(in the rows, 128 means zero)
Families of rows that turns and mirrors carry onto each other, the same ones carrying the whole set onto itself: the rest of each named row's family, in list order
4 families of 8 rows
k252: [166 150 157 112 122 106 103 123 115 101 118 120 130  90 133 100]
k537: [170 141 153 169 134 110 140 111 137 132 122 112 103 128 102 125]
k570: [134 116 140 124 115 120 106 143 142 130  91 131  87 132 156 128]
k182: [136 113 133 134 151 112 119 115  88 131 108 117 142 150 111 143]
k297: [148 100 135 119 141 120  78 129 110 120  64 116 105 128 133 134]
k706: [149  75 141 108 151 142 113 139 131 105 109 132 112 107 146 122]
k319: [153 124 155  96 115 107  91 116 117 102 128 105 114 100 117 105]
k615: [185 143 164 140 125 140  95 131 146 125 109 115 105  99 128 141]
k825: [149  75 119 139 114 133 109 147 128  97 121 133 125 119 129 137]
k899: [136  98 114 118 123 130 111 127 126 129  87 129  78 137 133 129]
k235: [143  96 106 169 125 105 122 147 125 137  87  93 131 114 114 123]
k989: [136 135 153 143 157 116 133 127 123 122  96 119 131  73  90 103]
k495: [155 136 143 155 129 107 142  97 145 120 121 127  91 100 104 122]
k105: [142 124 149 146 176 114 153 113 128 128  89 116 127  92 111 112]
k528: [162 129 150 160 118 105 162 112 127 114 110 120 100 124 111 112]
k427: [177 116 150 157 130 124  76 122 134 107  99 108 115  79 131 124]
k628: [178 133 140 120 109 146  93 132 131 126 111 108 115  79 133 143]
k847: [150 141 151 113 113 116 105 128 122  87 112 147 134 103 117 143]
k861: [124  76 134 116 153 149 103 132 132 128 122 112 118 106 133 128]
k414: [151 128 116 139 129 134 143 123  97 155 113  98 138 127 109 143]
k152: [133  71 132 107 139 135 106 157 117 115 116 124 122 107 120 115]
k418: [120 124 112 154 133 121 112 121 103 139 107  93 125 117 121  85]
k645: [184 127 167 129 114 128 121 141 143 127 111 101 121  85 133 146]
k484: [156 116 136 125 122 143  93 139 127 126  89 128  86 148 140 133]
k955: [147 124 155 132 160 135 139 102 115 113  89 106 121  81  92 113]
k966: [139 147 145 145 143  95 130 123 132 124  70 118 130  94  96 138]
k227: [150 127 156 102 122 116  95 138 116  94 113 131 120  83 111 100]
k371: [159 117 129 147 136 142 136 133 103 148 105 107 123 158 113 142]
k89: [145 125 129 143 128 152 146 142  98 143  95 114 139 134 134 140]
k103: [141 106 111 140 134 107 118 143 102 142 109  92 137 129 140  94]
k786: [156 120 149 176 146 107 123  99 124 111 138 122 131 109 108 126]
k41: [120 103 117 148 142 107 123 147 109 144 111 101 134 113 107  92]

Which other rows belong to the same family as k570? k319, k528, k861, k418, k645, k955, k89
Which other rows belong to the same family as k484? k537, k615, k989, k152, k227, k371, k41
Which other rows belong to the same family as k252? k706, k899, k495, k105, k628, k414, k103

Families of rows that turns and mirrors carry onto each other, the same ones carrying the whole set onto itself: the rest of each named row's family, in list order
9 families of 3 rows
k234: [112 144 126 122 155 112 136 110  84 135 141 183 162 159  91 129 150 127
  80 169 154]
k726: [133 103 133 151 127 152 131 107 118 121 138 134  99 101 117 155 151 138
 119 152 142]
k816: [128 161 108 134 160 154  98 121  79 107 141 118 130 107 119  91 170 108
 101 126 148]
k354: [126 105 138 162 148 149 137  98 112 125 124 146 104 103 123 156 154 116
 118 165 139]
k970: [135 160 110 123 146 145  93 129  81 112 153 128 147 101 109  86 150 124
  98 118 145]
k560: [138  90 133 153 127 137 132  99 113 127 135 134  98 122 118 148 161 130
 104 165 152]
k279: [ 97 141 120 129 152 116 130 102  90 133 128 187 159 147  76 131 124 129
 101 154 153]
k205: [132  96 128 162 130 133 143 104 109 119 129 132 102 105 119 150 149 129
 113 161 135]
k136: [137 153 114 111 143 156 105 127  75 123 146 136 148 128 126  88 160 102
  90 113 141]
k923: [139 160 106 128 152 132  93 137  75 113 141 118 140 114 115  88 149 114
 111 128 148]
k568: [133 104 128 161 133 147 121 114 116 120 120 133 105 115 116 156 162 132
 128 157 136]
k27: [132 150 128 114 147 147  95 130  74 109 157 134 127 107 113  85 164 103
  91 121 140]
k247: [109 143 130 120 165 117 133 115  92 143 130 179 158 157  86 136 128 122
 110 168 147]
k229: [ 92 142 123 125 179 120 129 110  81 134 133 171 152 152  92 125 123 117
  87 165 158]
k53: [155 150 118 130 141 137  98 120  84 117 141 124 148 104 118  83 161 108
  88 125 153]
k740: [128  98 150 144 129 150 133 117 106 109 130 142  99 103 125 158 153 120
  99 157 137]
k912: [ 98 142 128 122 158 116 138 113  90 136 146 184 153 147  83 140 126 136
  94 161 151]
k943: [130 111 122 154 119 145 137 103 107 110 126 138 103 103 122 158 149 136
 125 160 144]
k535: [ 97 135 119 124 162 119 135 107  89 132 131 176 162 158  79 126 135 131
  86 162 143]
k230: [ 95 118 127 132 150 119 133 116  85 141 135 187 148 165 100 139 135 119
  80 147 145]
k127: [129 109 129 154 119 147 128 103 107 125 120 146  89 101 130 150 148 131
 113 155 145]
k163: [137 102 135 154 120 142 142 114 103 125 133 135  99 112 139 151 154 110
 107 137 140]
k334: [145 159 109 120 147 146 110 118  82 114 146 118 142 106 112  80 161 111
 104 125 138]
k812: [ 93 135 145 115 159 120 132 117  89 129 135 181 146 152  80 135 133 115
  77 148 155]
k944: [ 93 145 123 121 150 121 128 106  86 141 124 192 144 153  90 133 128 132
  87 158 157]
k166: [137 156 101 116 141 149  95 115  76 112 148 128 138 107 110  80 148 118
 115 129 146]
k184: [134 168 108 118 138 149  95 119  75 120 138 139 131 106 120  81 155 115
  99 121 150]

Which other rows belong to the same family as k944? k127, k184
Which other rows belong to the same family as k53? k234, k560
Which other rows belong to the same family as k247? k923, k568
Which other rows belong to the same family as k726? k970, k912
Which other rows belong to the same family as k812? k27, k740
Which other rows belong to the same family as k166? k279, k943
Which other rows belong to the same family as k136? k230, k163

Families of rows that turns and mirrors carry onto each other, the same ones carrying the whole set onto itself: the rest of each named row's family, in list order
3 families of 6 rows
k926: [100 133 140 155 144 139 136 114 146 105 138 147]
k142: [168 136 129 140 121 133 100 142 118 151 101 128]
k792: [160 126 123 163 123 129 145 158 139 114 127 138]
k980: [105 136 138 155 139 148 119 104 143 104 126 154]
k850: [159 127 133 142 112 126 114 132 119 157  92 124]
k580: [127 135  96  99 145 126 124 142 147 109 147 142]
k666: [120 117 127  81 116 122 123 137 147 146 110 134]
k360: [161 135 118 139 112 141 109 136 121 156  95 130]
k233: [125 127 126  87 113 103 117 139 145 145 113 119]
k992: [109 131 147 153 136 152 134 105 140 108 131 147]
k674: [105 134 152 131 126 118  87 110 119 137 117 115]
k609: [151 128 107 164 118 127 143 158 135 116 130 129]
k19: [ 98 126 152 144 119 118  88 122 130 124 119 112]
k276: [130 148 100 101 141 128 118 131 152 114 150 148]
k942: [107 131 152 142 126 126  88 118 120 128 129 105]
k764: [131 144  98 106 149 131 136 133 156 113 138 152]
k501: [118 124 134  88 107 113 122 139 158 145 120 130]
k149: [155 132 108 168 139 130 138 149 134 114 133 134]

Which other rows belong to the same family as k233? k926, k850, k674, k764, k149
Which other rows belong to the same family as k792? k142, k980, k580, k666, k19
Which other rows belong to the same family as k501? k360, k992, k609, k276, k942

Families of rows that turns and mirrors carry onto each other, the same ones carrying the whole set onto itself: the rest of each named row's family, in list order
8 families of 5 rows
k395: [128 115 133 141 134 135  99 126 169 129 128 150 147 153  70  80 159 101
 124 111 132 148 140 123 119]
k903: [131 138 148 122 131 122 154 133  94 127  92 131 140 144 119  81 100 132
 122 127 135 140 115 144 140]
k869: [119  96 104 139 112 146 140 131 143 119 146 129 123 146 106  93 138 121
 126 126 114 169 140 142  94]
k623: [117 128 139 130 123 112 158 161  82 132 120 139 130 152 119 111 120 145
 128 139 120 125 129 143 110]
k937: [135 140 143 124 113 111 100 122 128 153 112 154 151  96  87  91 143 115
 109 172 160 159 141 124  92]
k257: [130 124 144 115 124 127 158 139  99 131 109 129 137 174 114  96  95 122
 123 158 125 128 109 138 126]
k959: [121 120 117 160 111 117 123 120 173 160 128 160 121 127  80  93 143 109
 119 130 157 155 121 120 129]
k658: [127 114 167 117 145 147 159 144 109 139 116 146 145 146 103  99  98 143
 143 135 130 131 122 131 137]
k748: [134 125  95 121 125 140 148 157 124 122 132 130 115 135  89  98 122 144
 128 127 121 180 150 153  99]
k556: [133 148 133  99 132 141  95 154 124 124 124 174 131 144 101  88 105 114
 142 163 156 107 111 184 112]
k271: [153 127 128 107 139 109 106 124 137 155 123 160 136 110  84 101 145  97
 109 178 159 135 106 150  95]
k639: [114 169 157 115 142 147  98 141  96 135 115 164 121 154  87  89 118 131
 128 170 146 108 114 159 104]
k603: [126 169 145 114 120 144 104 141 123 127 104 155 133 143  95 101 109 130
 149 190 144 100 120 135 115]
k650: [129 175 149 129 119 123 107 142 106 129 114 160 143 167 117  80 125 133
 142 154 153  95 121 150 108]
k724: [137 143 142 126 119 108  92 132 149 150 106 175 134  97  78  99 159 140
 128 171 156 136 132 133 102]
k269: [118 115 116 156 116 138  91 108 160 134 125 159 135 118  97  76 167 110
 120 120 140 145 129 143 112]
k107: [132 154 154 124 135 118  93 115 131 149 117 163 125 130  70  89 165 121
 107 170 162 140 119 134  85]
k795: [143 162 133 132 119 110  99 120 153 153 139 166 132 132  92  79 143 126
 134 178 171 138 133 141  87]
k785: [125 102 124 121 140 148 149 148 151 124 147 134 132 158  78 101 120 133
 148 130 119 170 148 135 105]
k769: [ 99 113  97 153 116 141 144 157 135 128 141 141 102 143  88 118 126 126
 133 125 122 149 138 140 125]
k292: [123  99 101 128 122 131 149 148 129 120 143 135 115 166  94  93 127 126
 117 131 121 166 140 169 111]
k531: [135 146 145 131 129 123  88 114 133 155 116 168 141  89 107  79 146 140
 135 167 142 127 124 141  95]
k114: [125 116 123 128 104 126 120 125 158 129 123 149 139 125  75 103 156  98
 100 103 148 152 128 140  75]
k927: [106 110 129 126 122 137 146 157 142 123 136 145  94 158  73 107 119 138
 124 124 126 179 133 141 105]
k176: [115 127 134 142 117 133 106 125 170 129 118 157 110 152  61  92 161 111
 110 119 153 163 122 122 112]
k855: [108 124 163 118 134 131 150 155  91 137 109 151 115 162  98  99  95 143
 120 133 127 139 109 146 122]
k714: [116 164 163 111 135 126 110 124 114 132 108 153 126 104 101  95  98 115
 130 152 144  97 109 159 111]
k396: [114 175 137 119 124 151  94 134 112 111 118 145 133 134 101  81 106 118
 146 178 153 121 139 160 116]
k668: [127 152 162 117 148 163  99 143 107 130 130 163 135 129  96  88 122 132
 147 165 140  98 140 152 127]
k784: [121 130 106 147 101 150  99 140 157 131 102 158 138 133  75  86 143 107
 115 102 146 153 134 126 128]
k63: [132 111 158 100 121 106 145 166 114 120  98 160 139 145 117 104 104 131
 131 123 139 132 102 155 125]
k624: [125 106 112 104 120 123 142 170 147  97 128 138 110 137  87 130 133 125
 140 138 125 159 132 147  99]
k895: [133 144 147  97 129 135 161 144 118 126 122 134 109 130 108 101  77 135
 134 132 126 128 112 155 105]
k554: [127 115 142 123 112 144 158 139 113 127 114 129 138 156 130  92  97 135
 135 133 110 137 115 123 114]
k323: [121 108 113 149 113 124 103 136 163 131 115 172 124 133  78  85 164 120
 114 108 146 153 133 153 128]
k71: [131 120 117 114 106 149 156 147 152 114 128 135 116 154  90 103 110 118
 121  93 131 149 122 146  93]
k126: [127 161 147 117 122 156 108 139 116 130 114 154 133 129 122  85  97 146
 159 167 125 105 119 140 109]
k934: [112 149 140 125 123 123  84 117 139 131 123 159 136  96  78 100 147  99
 116 148 154 119 131 159  77]
k446: [128 117 111 129 120 133 108 133 167 116 106 149 124 136  75 114 156  83
 118 126 147 132 105 129 129]
k238: [145 134 159 123 147 117  89 124 129 149 135 159 146 111  82  83 166 117
 117 162 140 131 148 132 100]

Which other rows belong to the same family as k63? k556, k271, k624, k446
Which other rows belong to the same family as k937? k903, k748, k396, k784
Which other rows belong to the same family as k869? k269, k531, k554, k126
Which other rows belong to the same family as k114? k714, k895, k71, k934
Which other rows belong to the same family as k257? k603, k724, k292, k323

Families of rows that turns and mirrors carry onto each other, the same ones carrying the whole set onto itself: the rest of each named row's family, in list order
10 families of 4 rows
k122: [107 117 105 149 142 124 149 122 139 113  99 132 136 148 116 159]
k935: [120 127 112 113 142 149 126 150 126 134 121 113 139 186 131 124]
k455: [109 120  99 146 132 121 148 124 133 122  97 129 141 158 124 165]
k8: [129 149 111 102 137 168 124 132 140 127 122 119 139 185 135 119]
k265: [109 140 113 110 142 167 131 135 135 136 124 121 133 182 125 116]
k689: [116 129 112 112 141 158 122 148 135 116 111 115 140 186 131 121]
k521: [132 131 137 147  79 136 164  94 123 101 135 121 124 126 109 116]
k146: [146 162 134 126  82 170 106 137 133 112 144 114 123 147 112 164]
k860: [139 136 138 143  77 118 164 108 132  99 134 119 118 132 125 111]
k28: [117 115 117 153 137 125 153 129 140 136  96 132 145 158 128 154]
k862: [147 135 146 146  73 134 161 108 131 108 138 134 118 130 129 113]
k505: [150 141 149 147  80 127 149 102 143 109 151 116 127 124 123 119]
k921: [116 139 110 102 131 158 135 154 136 137 117 112 135 184 132 133]
k52: [111 117 115 147 132 120 152 140 147 124  94 125 148 163 116 153]
k461: [139 138 149 152  83 134 154 100 132  96 136 116 134 119 121 115]
k304: [106 130 118 118 137 162 129 140 138 133 117 115 125 189 121 113]
k648: [114 141 109  98 123 165 118 150 147 130 118 117 134 179 125 126]
k408: [134 142 144 152  80 132 161  98 129  97 131 134 124 134 116 109]
k309: [148 145 134 139  74 125 160 100 141 104 144 122 128 123 119 126]
k365: [111 108 126 159 133 128 152 125 135 116  93 130 137 135 121 154]
k511: [159 171 131 130  93 172 109 125 140 105 147 107 126 135 121 147]
k690: [149 172 137 133  83 161 111 134 129  95 144 110 132 129 115 144]
k725: [115 115 127 148 133 107 155 119 125 122  99 132 129 151 121 153]
k31: [151 161 135 127  81 171 114 134 136  90 141 120 118 144 124 162]
k288: [147 172 120 125  93 177 120 126 139 106 145 105 111 142 115 158]
k997: [148 158 143 130  89 170 115 135 143  82 144 117 120 133 118 155]
k14: [112 109 124 149 139 120 154 123 129 106 104 138 130 156 121 161]
k398: [144 172 134 121  91 178 121 137 130 109 142 108 119 148 120 166]
k197: [125 143 117 103 135 169 129 146 145 132 114 124 131 179 145 124]
k77: [152 145 142 142  79 136 159 105 129 113 146 137 129 124 130 114]
k951: [119 119 122 163 145 120 149 130 136 116  97 132 137 144 117 153]
k711: [147 164 144 129  88 170 114 134 126 100 149 108 115 134 108 145]
k301: [144 121 133 142  78 125 163 102 134 100 130 126 121 129 113 111]
k255: [119 104 119 142 132 116 153 133 131 121  93 129 135 161 110 151]
k920: [116 141 105 106 127 170 131 149 144 135 123 132 133 180 130 120]
k336: [144 141 136 156  87 126 168 102 130  92 129 128 136 128 120 118]
k583: [143 161 122 129  90 175 107 127 140 106 152 114 114 139 129 162]
k97: [150 156 132 130  96 185 110 136 140 109 155 107 123 143 122 151]
k594: [117 137 111 105 135 167 125 139 143 128 132 118 150 182 133 118]
k574: [119 102 126 146 134 126 148 124 131 112  89 141 140 149 123 153]

Which other rows belong to the same family as k860? k146, k951, k594
Which other rows belong to the same family as k408? k14, k920, k583
Which other rows belong to the same family as k122? k265, k862, k31
Which other rows belong to the same family as k997? k455, k304, k77
Which other rows belong to the same family as k690? k935, k505, k52
Which other rows belong to the same family as k97? k648, k725, k336
Which other rows belong to the same family as k288? k521, k197, k574

Families of rows that turns and mirrors carry onto each other, the same ones carrying the whole set onto itself: the rest of each named row's family, in list order
4 families of 8 rows
k164: [131 114 111 146 107 132 123  92  92 131 131  83 123 153 129 144 136 142
 153 142 136  98 109]
k285: [161 104 114 155 129 131 126  98 119 127 129 102 147 128 149 138 148 145
 149 118 148 123 101]
k249: [ 98 139 143  97 126 105 121 142 104 106 125 137  90 116 155 124  91 135
 107 127 131 126 129]
k727: [123 107 114 154 131 155 149 105 107 154 125 104 119 153 163 141 139 127
 138 131 139  97 130]
k401: [155 124  89 164 130 131 120 104  99 131 129 113 149 144 128 137 156 141
 133 118 137 115 130]
k55: [132 140 113 155 119 143 124  91 100 147 120 104 125 155 111 136 132 145
 153 137 147 107 112]
k610: [154 112  89 156 124 128 123 104  94 122 133 102 149 143 137 137 158 141
 133 120 129 109 130]
k462: [120 140 163 109 136 112  98 143 113  97 150 121 110 151 124 122  98 114
  97 131 118 131 125]
k939: [100 128 139 105 124  97 106 144 107 104 135 130  88 117 163 140  96 126
 105 127 132 131 126]
k781: [159 103 117 146 126 134 140  97 112 122 126  99 147 127 150 126 145 152
 150 119 143 114 103]
k796: [161 117 117 158 135 138 131  97 120 135 122 112 148 129 140 130 146 148
 149 115 153 125 102]
k22: [100 141 138 117 133 102  97 144 115 115 133 142  87 119 153 145  96 121
 104 125 141 141 125]
k404: [161 116 118 148 132 140 144  96 116 128 118 109 150 128 142 119 143 155
 151 117 146 117 105]
k307: [133 125 110 161 115 133 112  93 101 142 130  93 121 154 120 151 137 138
 152 139 146 109 108]
k128: [126 129 154 116 132 119 102 144 117 117 142 136  84  91 143 126 127 111
  91 123 117 139 108]
k125: [124 111 114 158 133 155 146 106 110 158 123 108 119 154 161 143 138 127
 138 131 141 101 129]
k513: [119 118 142 113 120  99 137 139 106  96 140 148  95 105 127 116 124 119
  99 141 107 150 124]
k508: [152 118  92 149 123 131 136 102  91 121 127 105 150 144 134 123 153 149
 134 119 127 103 132]
k437: [125 141 157 116 137 125 108 142 117 122 133 146  85  92 134 117 124 116
  91 122 120 138 111]
k412: [100 152 141 109 135 109 113 142 112 118 122 149  90 119 145 128  91 132
 106 123 139 136 129]
k751: [124 108 114 157 130 153 145 106 109 155 125 106 119 154 163 144 140 125
 138 131 140 100 130]
k95: [120 143 163 111 137 113  98 143 115  99 148 124 110 151 122 120  98 115
  98 130 119 134 125]
k832: [119 144 163 107 136 115 102 143 113  98 148 124 110 150 121 118  97 116
  98 130 118 131 126]
k601: [120 140 163 107 135 112 102 143 112  95 149 121 110 151 124 119  98 116
  98 131 117 130 126]
k496: [124 110 115 155 132 156 149 106 108 156 123 108 120 154 161 140 137 129
 139 130 139  99 131]
k246: [124 124 157 106 126 118 113 143 110 110 140 130  84  90 146 118 126 117
  91 124 112 130 111]
k791: [124 136 159 104 131 125 120 142 111 115 132 140  86  90 138 108 121 122
  93 123 113 130 113]
k40: [131 129 115 142 111 140 137  91  92 137 121  93 125 153 119 129 131 152
 155 140 137  95 113]
k960: [154 130  92 156 131 136 133 102  96 131 123 116 151 144 125 123 152 148
 134 117 133 109 132]
k366: [120 129 140 128 129 101 124 141 116 108 140 159  94 108 120 124 125 113
  97 140 118 161 123]
k805: [120 116 138 123 121  95 123 141 112  99 145 148  94 107 128 129 128 111
  97 142 112 157 122]
k948: [119 131 142 118 126 105 137 139 111 104 134 159  97 107 119 112 121 121
  99 139 112 154 126]

Which other rows belong to the same family as k437? k401, k610, k128, k508, k246, k791, k960
Which other rows belong to the same family as k805? k285, k781, k796, k404, k513, k366, k948
Which other rows belong to the same family as k55? k164, k249, k939, k22, k307, k412, k40

